Rotation paths and how fast each direction turns (degrees each step)
Each turn is a multiple of 5 degrees from 10 to 175, or 0.
Each row of a path follows its step; steps can be skipped.

step 0: [  4 -12   0 -23 -14  29   0 -15  22 -26   9  -1   9 -26   4 -15 -16  -7
 -19   5   5 -16  10  18  -4 -23 -17  18  17 -12  14 -12   7  24 -37 -37
  -8   6  27  -2   0  -6   3 -16   4]
step 3: [ 24  -7  11  -7 -23 -14 -15 -21  10  25  42  24 -20 -23 -17  -4  -5   4
  13 -10  19 -12   2   0  17   7  -1  -5  -6  -6  -1  40  -6  -5  11   8
  13   8  -9  11  17   1 -11  39   4]
step 4: [ -7 -42  10   4  -7  10   3  15  -2 -21   1   2 -10  -9 -10   0  15  -4
  21  13 -17 -40  -3 -24 -21   6 -24  10   7  20  30 -19   3  -9  22 -25
   7  13  19  -8  19  19  -2 -12 -14]
step 5: [  8   3 -16   0  -8 -10 -30 -13  27  -8   7  -6  -8   8 -35  11   0 -18
   6  -7  38   0 -21 -21 -12  34   2   0  -7  -1 -17  14 -16 -19 -29 -24
   5 -20 -23   1  11  -8 -15   6  -4]
step 7: [ 21   0   3   2   9 -45  -1  29  17 -19  15   5  -1  13  12 -15  20 -18
 -14 -14  34   2  12   0   6 -13  11  -8   9  21  -9   5  -2 -22  -4 -16
 -19   7 -31   9  20 -13 -25  19   8]
step 8: [  0  -9   8 -32 -10  13  -9   8  -8 -22  -7 -14  -2 -58 -10  -9  21   8
  11 -13  -9  10  20  14 -28 -12 -31   7 -25  -3   0 -22  16   4  -5  13
  -9  -2 -12   5  10  -4  -8 -16  13]
step 10: [ 16  41 -14  -4  10  21 -17  13 -19  -2 -23 -19  11 -18  -6   1  13  16
  26 -24 -11  -7 -11  -4 -24   4  -4  11   3 -10  21  -5   9 -27  19   5
 -32   7   5  27   2  23   3  -1 -13]
step 11: [ 23  23  -5  -3   9  -9 -14 -23  16   1  38  -8   5 -11  -8  14   8  -8
  -3  23   3 -20 -14  27  28 -25  -1  -4 -12   8  -5   8  -5   5  11 -46
   3  15 -10  23 -19 -11   1   3  15]
step 13: [  6 -10 -11  -6  13   9  -1   2  31 -12  -7 -12  23  14  -8   7   0   1
  19  32  34 -12 -23  -3   5  -2  14  -2 -24  22  29  -7 -24  22  -3 -31
   4   6 -18  -1  28 -15  -3 -25  10]
step 14: [-15  27   4   0 -16  14 -14  -5 -23 -21  -4  15 -15 -17  -4  -8 -17  37
  14 -25  25  -2  -1  15 -29  33   8   8  -8 -15  18  13  -2  11 -17 -14
  12  -3   8  -1  -9 -23  -8  30  -3]
[  3  -7   3   5  -5  -4   2  10   1 -15   1  -2   6  -2   3   0  -3  -7
  -4  -4   2   9  -1   5  -4   6   5   4  -2   0   1  -7   2  -2  -3   6
   4  -6  -6  -4  -7  -3  -6   3   0]	40
[ -1   4   2   5   2   3   3  -6   3  -4   3   3   2   1   7  -5  -1   5
  -5  -4  10  -5   7  -2   3   2  -3   4   6   5  -8   4  -3  -7 -11  -7
  -6  -1  -2  -5  -5  -2   3   8 -10]	160
[ -8   3  -1 -10   5  -4   3   6   0   1  -4  -1  -5   6   0  -6   1  -3
  -4  -9   2  10   9   0  -8  -2  -1  -6  -1  -1  -1  -1  -3   6  -3  -9
  -1   2   6  -6   4 -12  -4  -2   1]	45
[  0  -3  -6  -6  -2   3   0   4   0   0   9   9   3  -1  -1   0  -7  -6
   2   8  -3  -2   3   0   5   8   6  -3   6  -1   3  -1  -1   5 -10   8
  -1  -1  15  -1   5  -2   2   4  -5]	20
[-14   3   2  -6   2   1   4   2  -1  -7  -4  -1  -7  -7  -2   1   0   3
   3   0  -1  -4  -7   4  -9  -1  -1  -9   2  -8  -4   2  -1  -2   4  11
  -3  -1  -3   0   1   4   0  12  -9]	170
[ -6   0  -5  -2  -1 -11   0  -3  -2  -6  -2   7  -2   3   6  -4  -4   8
  -4   3   3  -6  -3   1   0  -7   3   0   1  -3   4  -3   1   1 -13   6
  -2  -1 -10   4   5  -3   6  -8   9]	60

step 0: [-16   0  10  26 -14   8  -1  -2   2  -6  15   4  28   9  -1 -16  12  27
 -34  30  24 -10   1  30  10  17  17  -7  11 -11 -18   7  18 -21  -5 -21
 -13 -16   5   7  25 -32  10  14 -27]
step 1: [-12  -7 -24 -12   7 -34   5  36 -23   7   6  -5 -34 -21  11  -2  -2  18
 -15 -10 -18  10  23  -9  -6 -12  22   2  13 -12 -26 -23  -5 -15  10   9
 -16   5  23 -24  -2 -11  12 -34  -8]
step 3: [  3 -23 -20 -14  10 -21  -7  -9   3  -9   1 -23 -18   5  -5   3 -11 -26
  16  -2  31 -36   5  -6  25 -16 -13 -15  -9  17   3 -12  14 -11  23 -42
   5 -29  -7  14 -14  19  21   9  11]
step 4: [ -4   1   4 -15 -14  24 -16   5 -19   3  22 -16  -2   5  11 -23  -3  -2
  34  48  -6   7  13  25 -18  12   3  -7  -4   9  -4  15  -4  12  -3  -3
 -21  17  -1  33 -38   7 -35 -13   6]
step 5: [ 13   0  -5  -2 -37 -12  21 -13  -2 -29 -15   4  -1 -26  18   8   9  13
  23  34 -20   1  -6   0  20 -30  -3 -10  -9 -26  17   4  19   7   6  33
   3 -23 -14 -27   3 -10  -1  20 -14]
step 8: [ 19  -1  16   6   2  15  16   3   6  10  35  -2  -5  16  10  15  21 -32
   3   2  12  -4  15 -10 -37 -14 -18  19  12 -13  21 -17 -10   2  -5  13
  15  15  -1 -23 -14  18  39 -24  30]
step 9: [ 25   7  10 -23  28  -4 -20 -27  -2   2 -16   3  32   4  -9  -9 -24  -3
  36   6  30 -33   6   7  16  16  -2  17 -39  -2 -21  -1  17  15  15  -6
   1  -2  -3  -1   1  -6  26  11  11]
step 10: [ -8   6 -18   2  18   6   9  22 -32  25   6 -15  -9   7 -27  15  10 -22
  19  35 -15 -25  -4  12  27  20  -5 -23   7   1   9  26 -17  -4 -24  21
   5  -4   3  14 -25 -17 -11 -11 -14]
step 12: [ -2 -13 -14  11   6 -12 -27  -5 -22  -2   2  27 -12  26 -14 -16 -16 -13
 -16 -13 -13 -14   1  -4   1 -19   6  -5  26 -39  12  16  -8  -7  -1 -17
   7  -6  10 -48  36   7 -17  16   3]
step 14: [ 10  -2  16  12   3 -12  11   6  32 -15  17  11  -8  -3 -28  13  -8 -17
   0  16  12  12  43 -22   9   1   4  -7  -7 -24  31   2  20  -1 -31   2
 -10   2  -4  22   3  28  27 -15  29]
[ -5   9  13   4   6   8   1  -3  -4 -11  -8  -2  -1  -1   8   2  -9   1
   3   0   4   1  -2  -2   0   7   7   0   7  -4   1  -2   4   5   0  -6
  -7   4   0   1  -4  -1   4   7  -4]	160
[  0   4   8  -8  -4   2  -7   8   1  -4   2   1  11   1  -2  -7   1   2
  -7   0  -3   5   4   4   2   5   0  -1 -10   3   6   5  -2  -1  15   1
   2   5  -5   1   0   3   6   3  -6]	160
[  4  -8  -5   0  -3   1  -5  -4 -10  -9   5   3  -6  -1   3  10  -9   1
  -5  -1  -4   4   4  -1  -1   3  -5  -6  -1  -8  -1   3   2  -5   7  -4
  -4  -5  -1  13   3   4  -5  -3   1]	35
[ -1  -4  -7  -1  -5   1  -3   8   1   5  -4   8   0   3   0   7   9   4
   1  -3  -2   9  -7   5  -4   6   9  -1   2  -8   6  -2   7   5  -1 -11
  -3  -1   4  -5   7  -2   6  -2   0]	60
[  0  -3   7   8   8   1  -1   0   8   0   2  -2  -5  -1 -12  -1  -4   4
  -3  -4  -2   9   0  -3   4   6  -4   2  -6  -9  -5   9  -1   2  -7  -6
   9  -1   3  -6  -2   2  -2  -3  -8]	20
[  6  -8  -3  -3   5  -1   0  -3   2   4  -3  -3  -4  -2   7   4  -3   0
 -14   1   2  -3  -3   2  10  -1  -1   3   1   6  10  -1  -6  10  -3  -1
  -5  10  -2  -1   3   4  -4  -3  -8]	80

step 0: [-28 -16 -10  25 -30   1 -11 -14   2   3  -9 -12   8  15  17 -11  -1 -31
 -36   6   2  24  -6  24 -22 -29  10  -2  -9  20   1 -23  -8  32  -5   3
 -17   2  23  20   5   0 -26  16  20]
step 1: [ -6  -5  -1  20 -12  18  10  13   6   0  11  10  21 -43  41   2 -12  12
   2  11   6  21   6  11 -23  24 -24  11   6  -1 -20   6 -29  26   8  15
   5  21  -4 -11   9 -14 -40  -7 -16]
step 2: [-12   2 -28   5  18   9  -1 -14   3  16 -43 -10  22 -18  34  27  18  -2
  16  17  -2   3  -3   1 -24  16   2   7  -4 -32  19 -14   3 -27  10  23
   7 -18 -13  -2  14 -22   9 -24  17]
step 5: [-11 -28  -9  -5 -42   3   1   8  27  -5   1   7   4  21   7  23  16   8
  27  11  29 -15   0  -3 -29 -17   6 -16  24   3  -7  25   9  11  10  27
  -3  12  -4 -12  12  39   1 -30   6]
step 7: [ 16  27  -1  -5 -19 -11   0   2  -7   2   6 -39  -1 -38  -9   0  -9   6
  14  -4   6   5 -26  -1  -6   1 -10  -2   8 -27   6  -5  -1  32 -33 -40
 -10  -3 -30  -6  13  -2 -12 -35  11]
step 9: [  0  16 -12  18 -26 -12 -16 -24  17  17 -13   7   3   8  -2  15  18  -1
   8 -19 -13   1   8   1   1 -13  11  10  10 -13 -32 -49   3  40   2  12
  10  23  24   5 -10  26  -5  19 -24]
step 10: [-23  16  -2 -14 -26 -17   7  -9   6  -5 -21  17  -7  -7  29  25 -36   6
  -7  19   7   8 -13  35   0   0   5 -17 -28   5   5 -11 -26  24  15   0
  17  15 -23  24 -18  10 -25   5   5]
step 11: [-10   7 -36  -7   5  32   0   4 -21  30  10 -15  24   3  12 -10  -2  -8
  16   4 -17   9 -13  26 -39  -3  14   2   3  -1 -28  12 -20   5  21  11
   0   2 -40  -7   4   2 -16  -4  29]
step 12: [ -7   6 -37  36 -14   3  21 -14 -13  -3 -13  -1   6  11  13  -4  20 -22
   6  15  -9   1 -23 -21 -38   1 -24  25   7  13   9 -16   3   2  19 -28
   3  -8  15  15   8 -41 -14  -5  -6]
step 13: [  6   2 -10  22 -23   0  27   1 -13  16  -4 -23 -21 -30   7  31   1   3
 -20  -4  11  18   4 -31  -2   4 -13 -15  11 -20   4  -1 -31   8  24  16
  26 -17  -5 -22  13   0  10  -1 -42]
[  7  -3  -5   6  -4   4   9  -6  -6  -6   0   2   4  -7  -5  -6  -1   1
   8   0   2   5 -10   5   2   0   4  -2   1  -2  -5  -2   0  -7  -4  -6
   2  -7   1   5   3  -1  13   5   2]	80
[ -5   1   4  -2   4   8   3   1  -2   2   5   8  -3  -3  -1   1  -1  -3
  -4   7  -7   6   6  -3   4   7   0  -3   0  -3 -14  -7   7   1  10  -7
  -6   2  -1  -7   8   5   3  -2   2]	145
[  1 -12  -5   6  -6   6  -4   1   2  -8   6   8   3  -4  -1   5   1   2
   1   6  -1  -2  -3 -12   5  -4  -2   3   0  -3   2  -5  -3   3   1  11
   0   1   8   0   3   4  -3   5  -9]	90
[ 2 13  9  7 -4  6 -2 -1  1 -7 -4 -3  1 10  0  1  3 -1 -5  0 -5 10 -4 -2
  3  0  4 -7 -6  0  7  0  2  9 -1 -3  7  0  5  0  8 -4  1  5 -5]	115
[ -3  -3   3   3   9   2   1  -6   5  -5  -7  -4   2  10  -6  -3  13 -11
   6   1  -9  -1  -1  -2  -5  -5   1   6  -2   2  -7   0  -1  -2   1   8
  -4  -1   2   3  -1   6   2  -4   4]	120
[  0  -2   7  11   2   4  -7   9   3  -2  -5   0   2  -1   5   2  -1   3
  13   3   2  -6   7   6   1   1  -5 -11   4  -2   2  -6   3   5  -6  -1
  -5  -8   3  -3  -2   3   1  -2   7]	20

step 0: [-18  25  15   0  40  16  12 -14  35 -15   0 -18  18  -2  -4   8  19 -11
 -11  -2 -12 -22  -9  30   6 -25  -3 -19   0 -22 -36   0  -8  -8 -22  15
  -2   6  13 -32  -1 -16   3 -33  13]
step 1: [-35  -2  20 -19 -25  -2  27 -25  11  26  -2   9   6  -8   2  10  23 -17
  25   6  -6 -18  -3   4 -16   3  -5  -8  -9 -38   1  13  -9  -6 -11 -53
 -10  19  10  15  -9 -33  -5 -16  11]
step 3: [ -3  -5  22  -4  31   4   2 -31  15  12  16 -16  -8   7   2   1  -4 -10
  16 -27 -26 -21 -31   5  -3   8   5   8 -32 -11 -20  35 -16 -24 -12  38
 -11  17  -4  27 -23 -26  -3 -12  -5]
step 4: [  1  -1 -24 -24  10  -6 -19  -5  13  12 -16   5 -11  -6  10  13  38 -20
  24  -2  -9  12   8  16 -19   8  26  14  -7   7   9  -4  -5 -31  -7 -29
  -6 -12  30  46  -9 -41  16   2  -8]
step 7: [ -5  23 -33 -12 -24 -19   2 -28 -20   2   8 -12  23  -1  -1 -14   4 -34
  -1 -11 -18 -12  12  21 -27 -25   5 -14  17  -3   7 -23 -21 -13 -13 -41
 -18  -5  16  13 -21  -3  22 -24 -15]
step 8: [-20  25   8  18  30  16 -28 -33   7  -8 -22  13  16  19  -5  -3 -16 -10
  14  10 -11 -17 -15  11 -12  -5  -9   3  12  -8  -2  -9  -9 -18   2  -3
  -7   5   8   3  11  33 -13 -65  22]
step 9: [-20   0  15 -18 -19  -2  27 -15  -4  11 -12 -11   6  18 -22  11 -11  -8
  14  -8 -14  14 -13   5 -30 -15 -10 -14  -1   8 -25 -12  27 -15 -15  17
 -12  40  22  36 -23 -25 -14 -29  16]
step 10: [-18  33  12 -18  13  10 -40  17  -4  13  -2  -4  12  -6  -8  14   8 -21
  20 -18 -15   8  24  47  -7   3 -11  12  36   0 -19  -2 -17   8  -2 -18
 -18  17  -8  23 -20 -11  14 -17 -18]
step 11: [-18  -5  13 -19  23   4 -36 -40  22   1 -23  15  19 -23 -19 -11 -29  -7
   5 -11 -26   5 -16 -15  -8  27  -4   9 -16 -15 -17   9  20  -9 -12  -8
   4   8 -35  33 -10   4 -13  -9  10]
step 13: [-15  16 -16 -34  24  -3 -15 -30  14  14 -21  -4 -10   3   5 -27  -5  -6
  11  -6 -31 -10 -16  18  -5  -6  -9 -12  45 -12  11  17 -51   3 -15 -14
   3   1 -13   0 -18  -3  11  24  -9]
[  5   5   3   3   9  -1   3   4   0   7   1  -2   4  -1   8  -1  -6  -2
   6  -2  -1  -8  -7   3   2   0  -2   8   6  -3  -2  10  -4   4 -11   2
   7  -6  -5  -2   3   6  -9  -3   5]	140
[ -8  -3   7   3  -8   2  -3  -2  -2   4  -3   0   2  -2   7  -4  -1   2
  -4   2   1 -13   4   4   4 -13   1  -6   2   6   5  -6   5  -6  -5  -1
   5  -2   6  -8  -6   5   1  -4   4]	45
[ 2 -7  5  6 -1 -3  4  1  3 -6  2 -4  6  6 -5 -6 -5  0  6 -6 -6  1  0  0
 -3 -3  4  0  9  3 -3  6  3  1  9 14  6  4  7 -7  0 -8  1  2  3]	115
[  5  -7   2   3   1 -12   2  -2  -6  -2  -1  -8  -8  11   1  -6  -1   2
   0   3  -3   4  -3   3   3   6   3   7  -2   8  -3  -3  -2  -3  -4  -7
  -7  -8   4  -3   1   5   8  -5   3]	35
[  0 -10   2   1  -6  -3   7 -10  -5   4   9   2   2  -5   4  -4  -6  -4
  -2   4  -1  -7  -2  -3 -10   3  -3  -1  -4   5  -3   3  -7   9  -1  -1
  -4   9  -3   2  -8   4  -2   4  -4]	175
[ -4  -3   2   2   0   4  -5   7   0   8  -2  -5  -6   6  -2   8  -2   2
   5  -1   8  -2   1  -3 -11   5   2   3   2   3   7   0  -1  -3  -3  14
  -4  -2   4   7  -7   3  -2  -5  -9]	60

step 0: [-20  -8   4 -30  -1  -1  16   5  -8  11   7   6  21 -27  32   6  35  33
 -18  -9  32  12  -7 -22   6 -12 -25 -11  21  11  19  -3   4  -6 -14  19
 -10  20   6  13  -2  16  -9   0 -12]
step 1: [ 17  16  28  -6  -9  21   1   6  24  -4   2  -2   6  17  43  14 -10  19
  18  -7  -8   1   7  21  18 -18 -14  -6  29  31   7  -2 -24 -17   5 -28
 -16  12   7   9  21  -8  10 -19   5]
step 4: [-19   4  -5   1  17 -23   6  -2 -14 -11  32 -14  24  26  11  22  -1 -15
 -15 -11  12  -9 -23  -2  29  23   0  -4 -16 -22  -3  15  -6   9   0 -18
 -44   9  12  19   7  -9  -2 -28 -11]
step 5: [ -8   2 -17 -21   0   1   7  -5 -15  15  15  -3 -19   3  29  21  -4  27
 -19 -10   4  18  10  -8 -26  -2 -13 -27 -23   8  32 -20  -8 -16  10   5
 -21 -14  43  16 -24   5 -11  -6  -5]
step 7: [ 15  10  16 -10 -19  29   8   4   7 -11   4  12  16   1   7  18   7   2
  -8  -2  21 -13 -10  20 -12  33 -10  17  59   0  12   3  10 -16 -15  11
  -6  13 -27  31  15 -11  -2  -9   4]
step 8: [ 22  11 -11   7 -29 -11 -13  16 -29 -14  -3  13   1  12  25  25   2  -5
 -10  -8  -2  10   7  -4   0  -8 -14  33   9  31  -6   8 -25   9   7 -24
   8  17  -8  -2 -28 -41 -10 -16 -17]
step 10: [  6   6 -13   0  -1 -18   9  -8   3  10  24  15  -5  28 -19  14 -22   9
  11  -6  12  -2 -17   3  -1  -3  -3 -36  -9  13  11   7  17 -21  12  25
 -27  26  37  34   6  13  -4 -25  11]
step 12: [-20 -15  10  -9   8  35   2 -15   3   9  20  -4  31 -16  36  15   8  25
  -4 -18  13   1  15 -19 -35  32  19  22  10  12  25  -1   4  -5  -7  -9
   7  -4 -11  13  -7  -9 -21  -7  -1]
step 13: [-14   4   6   1 -23  -9   2  22  -9   7   5  13   1 -23  14  27  -6  14
   2  -2  11   1  16   5   2 -21 -35  29  38   0  14  23  -8  21 -18 -20
 -16  35  12  14  16  -9  -3 -18  16]
step 14: [ 24  19 -19 -42 -34  16 -17   2 -25 -24 -20  22   7  26  19 -12   5 -18
  -7 -14  -3  -1  -5   3  15  -6 -16   1  14  10   8 -19  -7  -6   8  -5
 -32   6  12   7  20 -16  20   2 -10]
[ -5  -5   1  -4   5   5  -5   3   4  -9   0   2   1   2   2 -14   5   6
   1  -4   0  -4   6  -9   6  -2   5  -1  -1   7  -2   1   1   6  -4   7
   3   0   4   3  -2  -7   0   7 -12]	125
[  4  -3   3  -7   3   5  -9  -3  -3   0  16  -4  -4  -7   1  -1  -3 -10
   0  -2  -2  -2   0   1  -4  -4   1   0  -2   6   7   3  -6   0   0  -5
   1  -6  -2  -3 -14   0   2   5   4]	110
[  5  -7  -2   8  -6   5  -3  -4   7   4   6  -4  -7   1  -6   2   1  -3
  -2   1   4   6  11   1  -3   5   7   0   5  -1  -7   4   2  -3   2   3
  -2  -3 -14   5   4  -6  -7   1  -5]	80
[-2  4  3 -3 -9  3 -7  5  0 -2 -3  7 -1  1  4  3  2 -4 -2 -1  2  6 -1  3
  9 -1 -2  1 15  6  3 -2 -5 -5 -1 -1  8  5 -5 -7  2 10 -3  8 -6]	55
[ -2   0   4  -7   6  -4  -7  -1   3   0  -5   2  -4  -3  -1   0   2  -1
  -4   2   7   0   1   7   4  11 -10  -2  -5   2 -10   0   1  11 -10  -4
 -10   0  -5  -1  -2   1  -2   7   4]	155
[-7  2  2  6 -1  3  2  7 -2  1 -2  0 -9  3  0  4  2 -5 -9  4 11 -7  5 -3
 -5  4 -1  0  0  9  5  3 -2  5  3 16  2  2  2  1 -5  4  0 -6  7]	140

step 0: [-11  -2 -15   2  -3  -7  -5  29  -7  20 -11   8   5   3  -5   1  16   9
  -2 -10   7  27 -11 -14 -17  -3   8  31 -20  -8 -13 -26   4  25  -5 -13
  -4  53   3  -1   2  23  -8 -18 -14]
step 3: [-17   9  25  -1  10 -19  -3   1 -16 -11   4  10 -12 -12   8  -6   7 -30
   6 -26   6   6 -20 -17 -23  -7 -19  20 -37  11  23 -14   8  -6   2  -8
  24  38   1   6  -3   1  13  -2 -16]
step 4: [  5   8   3 -19  29   4   8 -28 -24 -10   3  11  16   1  -5  19   7  30
 -24 -27  15  -6  -2 -10  -5 -26   4 -13 -23  -3   1  -4  10  29  18   5
  -6  35  19   4  10  -3   4  16  -8]
step 5: [ 23   7  -2 -26   4  -7 -17  19  -6  35   1  18   9 -16   4  -2  13   6
 -23 -23   1   9   1  -9 -11   7  -1  22 -14  22 -24  -1  10  -2  -2  -7
  -4  44 -19   6   8  25   4  18  12]
step 6: [  3  -5   7   3   4   7  24  18  -5 -12  10  12   4 -22  -3  11  18 -13
 -16 -11  28   9  -8 -11 -15  22 -17 -16 -30  22 -22 -21  16 -17   4  -1
  -2  18   2   2  28 -27   0  17 -24]
step 7: [  3 -24  -5   6  25 -16  -4   2 -24  -4  -8  -2   7  -9 -32  -5  45   4
 -19   1   9   4   0  -3  13 -11 -28  22  -1   7   5  -4  23  37  -6  -2
  -2  27  -7   1  18  -5 -12   5 -17]
step 9: [ -5   4   0 -21  24  27  22 -14  -9   4   0   9  28   2 -23  -7   2   1
 -20 -13  -2  -4   4   8 -32  14  20  -2 -30 -14   2 -10  11  16  -7 -18
  -7  27   4   3  20  -8 -25  20 -25]
step 11: [-21  -2   6 -24  -6 -18   7 -12 -20  -9  13  14  -8  -5  -8  18   6   1
 -32 -10   9   2 -16 -12 -20   9 -39   3 -34  -3  16 -28  15 -16  -4  16
   9  18  11 -14   6 -13  15  16 -10]
step 12: [  8   9 -11 -19  27 -21 -10   1 -22   9 -20  19   4  23   9 -12  26   8
 -15 -23  12  -4  16   8   1 -15  -8   8 -38   3   0 -14   4  40  13   0
  13  16  -5  13  21  -1  -1  18 -11]
step 14: [ -6 -11  -3 -16  20 -15  34   7   0  -5  -1  15  19 -26  -6  -4   8   4
 -30 -20  -3  -2   5  12  -3  18 -18   7   2  -1  -5  -9  19 -12 -23 -16
  -8  13 -12   6  38 -16 -10  31 -25]
[ 5  5 -6  6 -6 -2  0 -5  0 10 -3  0 -1  4  7  8 -7 -1 -2  5  2  3  2 -4
  2 -4  3  0  0 -6  8  0 -5 14 -2 -6  2  9  1 -5  0 -7  7  6 -2]	90
[10  0 -8 -3 -5  5 -5 -5 -1  5 -4  2 -2 -1 -1 -4 -4  0  7  3  0  4 -8  2
  2 -6 -9  9  1  8  2  4  7  2  1  5 -9  2  7 -2 -2  3 -9  3  8]	135
[ -8  -9  -4   5   3   3  -3  -3   4  -4   3   1   2  -6   0   3   5   7
  -4   2  -2   4  -2  -2   6 -14  -1  -4  13   0   2   2   0  -6   5  -4
   7   8   7  -1  -3   3  -2   3  -5]	115
[  6  -2  -6   3   1  -9   2   2   3  -9   6   8  -3  -6   0   4   5  -1
   5  -1  -6  -2  -2   0   6   3   8   5   0   1 -12   3   6   4   4  -5
   0   0   2  -5   8  -6   6   3   9]	45
[-8 -6 -2  3 -5  4 -4 -4  0 12  8  5  0  0  1 -7  3 -2 -1 -5  9 -6  2  2
  2 -7  2 14  1 -1 -6  4 -5  2  0  1  0 -1 -7  5  4  0  4 -8  0]	145
